The same turns and mirrors carry the whole set onto itself and the rows of a family onto each other. Which other rows belong to the same family as each row named below? List them in the order they appear above.
These 32 rows form 4 families of 8 rows each.
q613: [  8.0 -10.5  20.9  28.5   1.4  -4.6  16.3  -4.3  18.9  11.4   9.2   9.1
 -21.4 -34.6  25.6 -10.8  12.8  10.8]
q527: [ 14.5 -14.2  41.4 -23.1  -6.3 -24.6  47.4  -9.4  49.5  -7.1  20.6  16.1
 -43.9   3.8   2.9  -0.2  -0.8  -2.5]
q714: [ 19.2  13.5  36.1 -18.8  -5.9 -20.5  29.3   6.7  43.5   1.3  42.1  37.1
 -48.5  11.0  -1.0   2.6 -18.1   2.1]
q742: [ -2.5 -21.0  19.4  14.6  -8.1  -5.8 -12.7  -6.4  39.3  -8.5   3.1  35.0
 -39.2   2.6  30.6 -30.6  22.4   8.3]
q369: [ 22.5   8.5  39.9   2.2 -10.9 -24.1  42.7  -4.7  23.8   5.0  21.0  35.6
 -42.5   2.9  -9.7  19.7 -18.0   2.1]
q526: [ 23.8 -17.5  33.3 -10.1  15.4 -19.5  16.0  -9.9  56.7  -2.1  20.6  30.5
 -32.9  32.0 -11.4   2.3  -6.1 -14.7]
q199: [ -8.6  -8.7   6.9  35.9   4.1  -9.4  -1.0 -16.3  38.1 -16.7   7.9  30.7
 -30.8 -13.9  10.5 -23.1  17.6  10.0]
q953: [ 17.5   3.2  21.4 -13.7   0.4 -16.7   9.2   1.1  52.7   3.6  31.0  39.2
 -48.5  31.5 -14.9 -11.2 -17.5  -4.8]
q883: [ -8.5   8.3  25.4  30.2 -10.6  -4.4  -4.8 -14.6  30.4  -2.0  12.8  48.3
 -25.6  -5.9  25.3 -32.4  10.3  15.4]
q576: [ 21.3  -7.7  27.4  13.4   4.9 -14.7  13.6  -2.5  39.1  18.5   8.9  32.8
 -41.0  31.0 -25.1  -3.5 -17.5 -22.0]
q477: [ 18.2  -9.7  59.5 -16.5  -7.4 -21.1  37.5   1.9  40.2  19.0  16.2  27.8
 -34.6  13.2  -0.2   9.2 -10.6   0.4]
q134: [  3.2   0.6  31.7  26.4   6.6   1.0   4.1 -12.3  14.2   7.1  29.0  36.5
 -20.1 -19.6  38.3 -25.8  -2.2   9.4]
q637: [ 12.6  -0.7  29.2 -26.8  -8.0 -15.8  37.3   4.2  42.8   6.4  35.5  15.4
 -56.9   4.5   1.1 -17.0 -18.1  -2.3]
q767: [  7.6  -9.6  14.0  33.5   2.5  -9.9  -9.5 -12.3  19.4  14.2  12.9  51.4
 -12.0  -1.2   9.2 -29.0  -1.2  17.7]
q845: [  4.1   8.2  12.3  31.4   8.2  -2.6   1.2   0.8  16.5  15.4  28.1  35.2
 -20.4 -24.9   8.7 -19.5  -7.3  25.6]
q607: [ 18.5   9.5  18.8   5.5 -15.0 -21.3  23.6   5.9  26.6  12.9  24.3  39.5
 -55.5  16.6 -19.3  -3.4 -26.5  -7.1]
q404: [  8.9   4.1  35.8 -18.1 -19.7 -22.4  32.6   5.4  44.7  11.8  17.8  31.4
 -52.8  14.2 -16.7   1.3 -13.6  14.4]
q568: [ 25.5  -7.6  47.5 -15.1   8.4 -23.5  35.3  -4.1  47.9  -5.4  31.0  28.8
 -33.1  10.3   2.8  16.9  -6.7  -7.9]
q299: [ 14.7 -17.7  14.9 -13.6  -1.2 -22.2  20.0   2.2  43.4  12.7  15.7  22.3
 -54.1  24.0 -25.6  -8.0 -17.7   0.4]
q560: [  0.0  -2.6  21.3  40.3   5.8 -16.3  13.9   6.2  27.9   0.8  20.1  29.0
 -16.9 -34.3  11.6  -4.3  11.5  13.8]
q822: [  6.1  -6.9  26.0   4.3  12.5  10.3   4.5  -7.8  23.2   0.1  24.8  14.4
 -37.0 -26.3  36.6 -13.2   5.1  25.4]
q443: [ -1.5 -20.5  23.7  17.8  11.0  -0.6   1.1  -1.8  43.3 -12.0   8.6  10.8
 -37.0 -19.5  28.1 -11.8  25.7   8.5]
q942: [  4.2 -23.4  10.5  34.6  -5.2 -12.6   3.7 -12.3  29.4   3.3  -6.9  18.4
 -22.5 -14.1  15.5 -20.1  22.4   4.0]
q424: [  3.5 -18.9  22.5  42.5   0.2 -22.5   3.1  -6.7  30.6  -0.7   4.6  44.8
  -8.1 -10.7  12.2 -13.4  17.4   6.1]
q928: [ 24.2 -31.1  38.9 -12.5  10.8 -20.2  25.8  -1.5  39.6  20.1  14.5  18.9
 -35.6  23.2  -9.9   0.1 -14.6 -12.7]
q743: [  3.6 -15.1  13.6  32.4  22.4  -4.1   6.8 -14.2  22.1  -7.5  23.8  18.6
 -23.9 -27.5  23.7 -17.2   5.2   4.6]
q951: [ 25.2  -8.9  48.7  10.4   7.6 -17.1  32.6 -13.0  37.0   9.2   5.9  28.8
 -27.9  16.7 -15.4  20.2  -8.6 -13.3]
q455: [  2.8  -6.4   8.2  26.0 -18.1  -5.3  -6.1 -15.4  21.9  14.2  -2.0  35.1
 -25.8  -2.4  17.3 -36.0  10.5  17.4]
q89: [  5.2  -8.0  21.4   2.4  -8.0   4.8  -9.8 -11.7  19.8   3.9  20.0  39.0
 -39.7  -3.9  39.5 -31.8   2.5  25.9]
q923: [  6.8   7.1  18.9  21.0 -12.0   2.3   6.4  -7.6  10.8  22.7  14.5  26.9
 -25.9 -23.5  26.7 -26.2   0.3  24.1]
q584: [ 13.4  -6.3  31.4 -24.2  -1.4  -6.1  18.6  -6.9  50.0  16.7  22.6  22.5
 -47.7  28.5  -4.1 -30.1 -18.1  -6.4]
q387: [ 16.0 -21.1  43.3 -21.2  -0.1 -15.1  29.1 -20.8  56.7   2.4   7.6  21.8
 -34.7  28.1  -2.9 -14.0  -0.8  -7.5]

Which other rows belong to the same family as q424? q527, q637, q767, q845, q560, q584, q387
Which other rows belong to the same family as q404? q199, q883, q477, q134, q299, q928, q743
Which other rows belong to the same family as q443? q742, q369, q576, q607, q822, q951, q89

The same turns and mirrors carry the whole set onto itself and the rows of a family onto each other. Which other rows belong to the same family as each row named below? List them in the order they appear above.
These 18 rows form 3 families of 6 rows each.
q129: [ 16.3   2.9 -43.5 -16.9  -5.2  -3.1  37.7  20.1 -13.8  10.0  -2.3  12.2
  11.3 -13.5 -21.9]
q685: [  5.1  15.2 -30.8 -26.7   1.1 -19.0  33.5   2.3 -13.5  30.5  -1.8  11.2
   6.3  -4.1  -8.3]
q665: [  5.4 -31.9 -26.4  28.0   5.8   8.7  39.8   5.0  10.9   0.5  29.3 -22.8
  18.6   1.3   3.6]
q983: [ -5.5 -13.9  -3.2  -8.0   1.2  -9.6  23.5 -18.6   3.6  18.0  25.1 -28.5
  11.3  11.1  26.6]
q667: [  7.3  -3.3 -38.3   6.7 -13.8  -3.8  35.3  16.3 -21.2 -25.7  10.1   4.7
  -3.5  -6.8 -21.4]
q574: [ -5.3  -7.9 -19.4 -16.6  24.0 -14.0  44.4 -24.2  -0.4  11.0  23.0 -37.0
  32.5  -0.2   4.6]
q170: [-22.5  -7.6 -31.6  -2.9  -8.4 -25.6  10.3 -11.8 -16.0   4.7  11.4   1.9
 -13.3   9.3  -6.0]
q84: [ -6.3 -12.3 -46.6 -15.4  -5.3 -10.6  15.7   7.2 -10.0  23.2  -0.5  11.8
   7.2  -1.5 -17.0]
q713: [ 23.2   2.1  -7.9  13.6  15.5   1.6  63.4   4.7   8.6   5.8  27.4 -23.0
  19.0  -3.6  12.3]
q375: [ -8.7   6.7 -32.1   2.2  -9.3  -7.8  30.0  30.7 -12.2 -16.9  14.4   2.5
  -0.3 -13.6 -27.3]
q823: [ 28.0   6.4  -1.4  -6.4   2.4   5.2  56.5   4.9  -1.1  -6.6  23.0 -26.7
  19.1  -5.5  16.4]
q630: [ -8.5  34.1 -10.6 -14.9   2.0 -24.9  37.9  15.8 -12.8   2.8  12.9   0.8
  -3.4  -8.3 -11.4]
q206: [ -8.0 -30.9 -35.9  -3.0  14.3  -2.3  35.7 -14.6   1.4  -4.6  25.1 -36.5
  35.7  -2.6  -7.4]
q244: [ 13.0  -7.8 -24.3 -10.3  18.1  -1.2  59.1  -7.3  -2.5  -9.3  21.1 -36.8
  38.8 -11.0  -7.6]
q885: [  6.2 -35.9 -25.1  11.0  -9.5  13.4  27.4   6.9   3.1 -12.4  25.8 -25.7
  20.0   0.0   4.3]
q25: [ -4.4 -14.6  -9.3  12.9  16.6 -10.1  37.2 -13.1  11.8  24.6  28.2 -24.3
  12.0  10.5  21.0]
q705: [-32.8   3.6 -25.6  -4.3  -6.2 -25.0  10.8   9.3  -7.9   6.5  15.8   2.6
  -5.8   2.0 -14.8]
q399: [  8.3  30.8 -12.9 -15.7   0.8 -24.7  46.1  -3.6 -23.2  -0.6   7.4   1.2
  -8.8  -0.4  -2.2]

Which other rows belong to the same family as q84? q129, q685, q574, q206, q244
Which other rows belong to the same family as q375? q665, q713, q630, q25, q705

The same turns and mirrors carry the whole set onto itself and the rows of a family onto each other. Which other rows belong to the same family as each row named below? List them in the order they appear above.
These 15 rows form 5 families of 3 rows each.
q478: [  5.3  -3.8 -30.3 -15.0  38.8  -7.4  -4.0   7.1  -2.0 -23.0  -6.3  -1.6
  -0.8]
q810: [-12.1   4.5  -5.3 -20.5   1.4   9.3  14.5  20.1 -26.7  34.9   3.2   1.3
   2.2]
q967: [ 24.5 -18.6  15.0   1.6  -5.5  10.3 -12.1 -10.7  -1.5   2.4  -3.9  17.9
 -22.2]
q819: [  0.7  -5.1 -31.2 -13.7  38.1  -6.1   0.5   2.9  -4.0 -24.4   1.3   2.1
   1.2]
q531: [ 27.2 -14.9  20.4   0.0   2.0   7.7 -14.4 -14.8 -10.3   4.2  -4.7  15.9
 -20.3]
q356: [-16.4  -1.7  -2.4 -16.5   2.3   5.4   9.1  22.1 -28.3  36.3   9.3  -3.8
  -0.3]
q127: [  7.3  -2.1 -34.1 -16.2  38.2  -5.7  -4.7   8.8  -3.6 -20.9   1.6  -5.4
  -3.0]
q303: [  8.5  -2.2 -30.9 -11.4  43.5  -5.3  -2.9   5.8 -10.6 -20.5  -2.1  -5.1
  -2.0]
q289: [  4.8  -0.5 -31.3 -18.8  33.8  -8.3  -5.1   8.9  -1.9 -25.8   1.6  -3.2
  -5.6]
q459: [ 22.5 -17.1  23.3  -0.3  -1.8   5.0 -12.8 -11.3  -3.5   2.9  -1.9  15.5
 -21.6]
q737: [-12.3   5.9  -3.4 -20.4   2.1   7.5   6.4  23.7 -26.2  36.1  12.6  -4.3
  -3.6]
q729: [-19.0  -3.7  -6.3 -14.4   1.4   7.1   8.8  20.6 -27.7  35.9   3.3  -5.9
   2.0]
q287: [-13.3  -1.5  -8.6 -19.7   5.6   8.4  11.3  20.3 -27.6  38.7   7.1  -3.9
  -2.1]
q899: [ 26.8 -14.1  21.6   3.7   1.3   4.7 -14.5 -11.1  -4.9   3.0  -7.4  14.1
 -19.7]
q213: [ 22.6 -19.4  20.1   6.9  -4.0   0.8 -17.6  -7.6  -3.1   2.5  -5.7  11.3
 -17.0]

Which other rows belong to the same family as q531? q289, q729
Which other rows belong to the same family as q303? q737, q213
Which other rows belong to the same family as q459? q478, q287

